Look-ups in named tables: a row name and a column name give one cell, copied from the table.

mas =
|  | vilimi | dalan | vipo | vesuz | rof | tup | ditul | fulo | duf |
|---|---|---|---|---|---|---|---|---|---|
| duz | 50242 | 49979 | 44157 | 10445 | 32534 | 50290 | 55171 | 39461 | 48092 |
| roko | 38231 | 41324 | 28393 | 27791 | 23973 | 50672 | 28039 | 53064 | 38938 |
| meva | 39123 | 37845 | 45801 | 48332 | 48452 | 41912 | 52192 | 34509 | 49814 |
| vot | 39001 | 41686 | 53456 | 74960 | 40909 | 53034 | 32469 | 54276 | 25697 |
| vom | 49163 | 43896 | 42839 | 46529 | 53668 | 49846 | 53094 | 42065 | 49381 |
| vabalut | 40810 | 93552 | 40775 | 43974 | 45697 | 28835 | 44530 | 46034 | 19524 |
| lebekun | 41499 | 95972 | 44674 | 43025 | 44080 | 33141 | 46548 | 47574 | 17374 |
| kor | 48656 | 42693 | 38360 | 36622 | 35413 | 49762 | 35631 | 49689 | 42037 |
| zurado | 50232 | 46968 | 38500 | 39380 | 48088 | 55774 | 48416 | 44514 | 47551 |
| zuvagov | 55080 | 45110 | 39269 | 34641 | 43246 | 66018 | 41550 | 49294 | 47785 |
| lidobeg | 48505 | 46239 | 47714 | 51310 | 46651 | 34396 | 46581 | 46068 | 45454 |
| pep | 60497 | 56095 | 60473 | 49162 | 44832 | 27105 | 58366 | 49877 | 43038 |

vabalut, dalan -> 93552
kor, vesuz -> 36622
vot, vilimi -> 39001
pep, dalan -> 56095
pep, tup -> 27105
vabalut, fulo -> 46034
lebekun, rof -> 44080
lidobeg, rof -> 46651
pep, duf -> 43038
zuvagov, duf -> 47785
zurado, duf -> 47551
zurado, fulo -> 44514
vabalut, vipo -> 40775
vot, ditul -> 32469
zuvagov, ditul -> 41550
lidobeg, tup -> 34396
meva, tup -> 41912
meva, fulo -> 34509

Table vam
,vud,tufip,kog,defu,noru
dukeda,80316,92382,91249,32467,34746
tak,33169,23053,21596,1414,82933
kuves,40485,41321,41731,47820,54004
rezifod,51591,57974,60011,66788,25540
kizubav,48130,48737,48056,49688,37211
bovo,43676,41053,40418,52373,24268
vabu,15094,14151,13458,65811,57341

What is the vud of dukeda in vam? 80316
What is the kog of kizubav in vam? 48056
What is the defu of rezifod in vam? 66788
What is the kog of bovo in vam? 40418
What is the tufip of kizubav in vam? 48737
What is the defu of tak in vam? 1414
What is the noru of kizubav in vam? 37211
What is the noru of bovo in vam? 24268
What is the defu of kizubav in vam? 49688
What is the tufip of dukeda in vam? 92382
What is the noru of rezifod in vam? 25540
What is the noru of tak in vam? 82933
What is the defu of kuves in vam? 47820
What is the vud of kuves in vam? 40485
What is the vud of vabu in vam? 15094
Row with the largest kog: dukeda

kinipir:
|  | nonu | zib | mel | nofud | belu | neli |
|---|---|---|---|---|---|---|
| nibo | 103 | 128 | 142 | 101 | 176 | 152 |
| sas | 100 | 130 | 165 | 151 | 122 | 128 |
| guz | 153 | 128 | 80 | 157 | 112 | 115 |
| mes | 158 | 121 | 101 | 89 | 122 | 117 |
| gorug | 166 | 118 | 37 | 94 | 138 | 128 |
| detu | 155 | 129 | 133 | 116 | 103 | 104 |
| burod | 50 | 122 | 243 | 119 | 110 | 138 |
| mavu | 145 | 121 | 118 | 86 | 125 | 121 |
| denorok | 87 | 127 | 239 | 122 | 88 | 114 |

nibo, nofud: 101
detu, zib: 129
detu, mel: 133
nibo, nonu: 103
gorug, zib: 118
denorok, neli: 114
gorug, nonu: 166
detu, belu: 103
burod, zib: 122
mes, neli: 117
mes, mel: 101
guz, nonu: 153
Which row has the largest nonu? gorug

ranukuz:
          pime    tup  kotem  diridav  nudufas   sode
bol      65504  26757  49261    44483    60999  53760
geluzop  61043  28217  55764    58512    54930  46255
tenebod  49147  62226  56318    53812    43697  53924
fumak    56562  32038  57704    59474    52683  47429
mapoter  62257  41049  53472    49064    55789  46947
lusu     59777  10103  36608    68849    73860  82503

What is the sode of fumak in ranukuz?
47429
What is the sode of bol in ranukuz?
53760
What is the pime of mapoter in ranukuz?
62257
What is the nudufas of bol in ranukuz?
60999
What is the tup of mapoter in ranukuz?
41049
What is the nudufas of lusu in ranukuz?
73860

Table nafe
         lebig  mopega  vip  firup  nif
fogulam    132     132  132    132  132
naf         80      89  106     93   75
zof        154     145  114    165  223
ges         50      61   60    104  147
sil         41      91   84     74  170
zatuser    161     161  162    137  125
bibeko      64     109  102     86  170
pefav       54      90   90     79  137

What is the lebig of bibeko in nafe? 64
What is the mopega of naf in nafe? 89
What is the vip of bibeko in nafe? 102
What is the nif of sil in nafe? 170
What is the mopega of fogulam in nafe? 132
What is the firup of fogulam in nafe? 132
What is the nif of fogulam in nafe? 132
What is the nif of naf in nafe? 75
What is the firup of ges in nafe? 104
What is the lebig of sil in nafe? 41
What is the lebig of naf in nafe? 80
What is the firup of sil in nafe? 74
What is the nif of zatuser in nafe? 125
What is the mopega of sil in nafe? 91
What is the vip of zof in nafe? 114
Which row has the largest mopega? zatuser

gototo:
|  | tupun | kapu |
|---|---|---|
| sekib | 229 | 134 |
| pabu | 153 | 142 |
| notiva | 166 | 243 |
| did | 163 | 141 |
| gis | 50 | 79 |
| rus | 130 | 144 |
| vugo | 114 | 77 |

did, tupun -> 163
vugo, kapu -> 77
sekib, tupun -> 229
gis, kapu -> 79
pabu, kapu -> 142
notiva, tupun -> 166
pabu, tupun -> 153
Which row has the largest tupun? sekib

menavin =
columns: koz, rem, bedo, rov, kon, kas, lif
suk: [159, 73, 140, 139, 140, 63, 81]
nabulev: [171, 73, 103, 118, 80, 66, 73]
bol: [183, 73, 84, 97, 100, 68, 77]
val: [123, 72, 176, 202, 140, 54, 81]

What is the rov of val in menavin?
202
What is the rem of suk in menavin?
73
What is the bedo of nabulev in menavin?
103
What is the kon of nabulev in menavin?
80
What is the lif of bol in menavin?
77
What is the lif of val in menavin?
81
What is the bedo of bol in menavin?
84
What is the kas of nabulev in menavin?
66
What is the rov of bol in menavin?
97
What is the bedo of val in menavin?
176
What is the rov of suk in menavin?
139
What is the kas of suk in menavin?
63
What is the lif of suk in menavin?
81
What is the bedo of suk in menavin?
140
What is the koz of suk in menavin?
159
What is the lif of nabulev in menavin?
73

Table rof
	marugu	tok	tiv	pufo	nivudop	mut	kimer	kilopov	tas
sifa	608	494	334	322	152	722	163	464	324
tivove	800	377	389	450	696	776	285	586	507
tup	763	394	442	497	833	696	393	593	574
mazeked	466	565	357	323	19	613	219	415	321
fas	716	431	332	351	327	790	159	514	363

pufo of mazeked: 323
tiv of tivove: 389
mut of tivove: 776
tas of tup: 574
marugu of mazeked: 466
tiv of sifa: 334
kilopov of sifa: 464
pufo of tup: 497
tas of sifa: 324
mut of fas: 790
tiv of fas: 332
marugu of sifa: 608
nivudop of mazeked: 19
Row with the largest pufo: tup

gegikip
|  | zuru | dufiga | boli | raz | kagogez | gufa | nusan | sumil | dunop |
|---|---|---|---|---|---|---|---|---|---|
| mik | 582 | 611 | 740 | 880 | 587 | 488 | 750 | 565 | 895 |
| kefo | 615 | 634 | 712 | 802 | 607 | 545 | 729 | 606 | 815 |
| vuremot | 701 | 672 | 778 | 622 | 804 | 684 | 575 | 723 | 680 |
| lam | 559 | 685 | 675 | 597 | 617 | 646 | 896 | 636 | 656 |
| lona | 140 | 580 | 325 | 587 | 347 | 730 | 541 | 203 | 877 |
| vun | 633 | 665 | 636 | 668 | 639 | 661 | 671 | 598 | 682 |
| kab | 966 | 558 | 708 | 589 | 498 | 658 | 785 | 694 | 773 |

kab, boli: 708
kab, kagogez: 498
kefo, boli: 712
lam, zuru: 559
vuremot, kagogez: 804
lona, dunop: 877
vuremot, gufa: 684
vuremot, nusan: 575

guz =
|  | sev | dip |
|---|---|---|
| fesuken | 31.4 | 61.9 |
| bokifem | 31.1 | 67.4 |
| beroza | 6.2 | 88.1 |
| penar | 32.6 | 67.9 |
| rir | 29.8 | 64.2 |
| nom | 26.0 | 66.1 |

fesuken, sev => 31.4
bokifem, sev => 31.1
penar, dip => 67.9
nom, sev => 26.0
rir, dip => 64.2
fesuken, dip => 61.9
beroza, dip => 88.1
bokifem, dip => 67.4
rir, sev => 29.8
beroza, sev => 6.2
penar, sev => 32.6
nom, dip => 66.1
Which row has the largest dip? beroza

guvo:
columns: lor, kebetop, sibube, nuv, buvila, dop, kibo
nal: [52.778, 52.694, 52.599, 52.910, 52.830, 52.574, 52.790]
duv: [62.163, 20.826, 44.955, 52.421, 53.110, 53.279, 68.579]
vik: [71.896, 30.031, 48.074, 38.607, 80.022, 50.325, 63.409]
nubonaf: [47.633, 40.361, 49.572, 67.681, 58.827, 46.673, 52.390]
nageb: [45.312, 44.726, 55.400, 74.570, 58.936, 45.236, 50.362]
figomaz: [53.785, 43.014, 54.647, 63.836, 56.671, 48.227, 53.731]
zitago: [44.986, 49.194, 56.767, 68.825, 56.927, 46.865, 48.333]
losa: [48.456, 45.549, 54.264, 71.103, 57.356, 44.558, 52.130]

buvila of duv: 53.110
kebetop of nal: 52.694
kibo of nal: 52.790
buvila of zitago: 56.927
kebetop of nubonaf: 40.361
kebetop of losa: 45.549
nuv of nageb: 74.570
buvila of nageb: 58.936

